144.4,-160.4,112.0,-49.6,-10.5,38.4,41.3
The entry at the centre is -49.6
The entry just left of the smallest entry is 144.4
The entry just left of 38.4 -> -10.5
The last entry is 41.3
The entry just right of -160.4 -> 112.0

Read these off the array that follows.
1) Find the entry directly below -0.76.
2) Find the second largest entry.
3) Find the top-left entry.
4) Find the last entry, reading row by row.
5) Find the bottom-left entry.
6) Find the entry directly above the largest entry.
7) Find the entry just right of -0.06.
8) Find the top-right entry.
[[ 1.82 -0.24 -0.06  1.20  2.63 -0.76 -0.97  2.31  1.37 -0.16 -0.92  0.26]
 [ 0.37  5.88 -1.30  1.70  1.14  3.63 -3.38  2.17  1.40 -1.26  5.63 -0.52]]
1) 3.63
2) 5.63
3) 1.82
4) -0.52
5) 0.37
6) -0.24
7) 1.20
8) 0.26

Questions about the matrix below. Counting starts at 1.
1) Give the top-right entry.
2) Give the entry in the top-left corner.
3) Give the entry in row 3 and column 1.
4) Give the entry at row 2, column 2.
5) Give the minimum.
6) Give the entry in row 2 and column 1.
7) Give the top entry of the column that holds the largest entry.
8) Give the entry just right of the smallest entry.
0.13	0.13	-1.00	-0.46	4.45	-0.31
1.79	1.79	0.80	1.56	3.10	-1.03
1.54	1.54	0.38	1.86	1.50	3.19
2.88	2.88	2.34	0.45	-4.60	-2.52
1.42	1.42	-0.40	-0.53	0.18	2.06
2.31	2.31	2.80	0.71	-5.05	-1.88
1.46	1.46	1.92	0.48	-4.35	0.36
2.69	2.69	-0.77	-0.02	3.81	0.10
3.24	3.24	1.44	0.50	-3.86	-3.33
4.33	4.33	-0.17	0.15	-1.14	-3.02
3.85	3.85	0.05	-0.84	1.70	-2.43
3.66	3.66	-0.49	-1.45	-2.06	-4.68
3.30	3.30	-0.32	-1.42	-1.88	-4.71
0.46	0.46	1.70	3.33	-0.75	2.51
0.62	0.62	1.93	2.10	1.67	-0.57
3.04	3.04	0.66	2.16	2.20	0.95
1) -0.31
2) 0.13
3) 1.54
4) 1.79
5) -5.05
6) 1.79
7) 4.45
8) -1.88

Questions about the table below. Indices start at 1.
1) The entry directly below the centre entry?
2) The entry just left of 0.287?
3) The entry directly above 1.952?
4) The bottom-left entry?
5) The entry directly above the largest entry?
6) The entry directly below the smallest entry?
7) The entry in row 2 and column 2?
8) The entry in the top-left corner?
-0.314,-0.113,-0.650,-0.974,-0.224,-1.587,0.206,-1.310,-0.730,0.192,0.358,-0.644,0.285,1.539,-1.843
-0.568,0.164,-1.046,-0.354,-0.119,-1.718,0.154,-1.058,-1.230,0.128,0.287,-1.038,0.842,1.974,-2.130
-0.151,-0.783,0.024,-0.507,-0.292,0.263,-0.697,-0.047,0.252,-0.827,-0.751,-0.003,-1.103,-1.759,0.504
-0.516,-0.154,-1.152,0.221,0.520,-1.404,-0.374,-0.339,-1.017,-0.842,-0.280,-1.236,0.750,0.845,-1.730
-0.701,0.237,-1.273,0.116,0.037,-1.694,0.014,-0.733,-1.475,-0.095,0.106,-1.294,1.113,1.952,-2.161
-0.489,-0.380,0.347,-0.432,-1.581,1.099,-0.465,0.006,-0.023,0.240,-0.650,0.435,-1.389,-1.785,1.412
-0.540,-0.131,-1.185,0.284,0.485,-1.385,-0.371,-0.316,-1.060,-0.846,-0.293,-1.264,0.789,0.861,-1.710
1) -0.733
2) 0.128
3) 0.845
4) -0.540
5) 1.539
6) 1.412
7) 0.164
8) -0.314
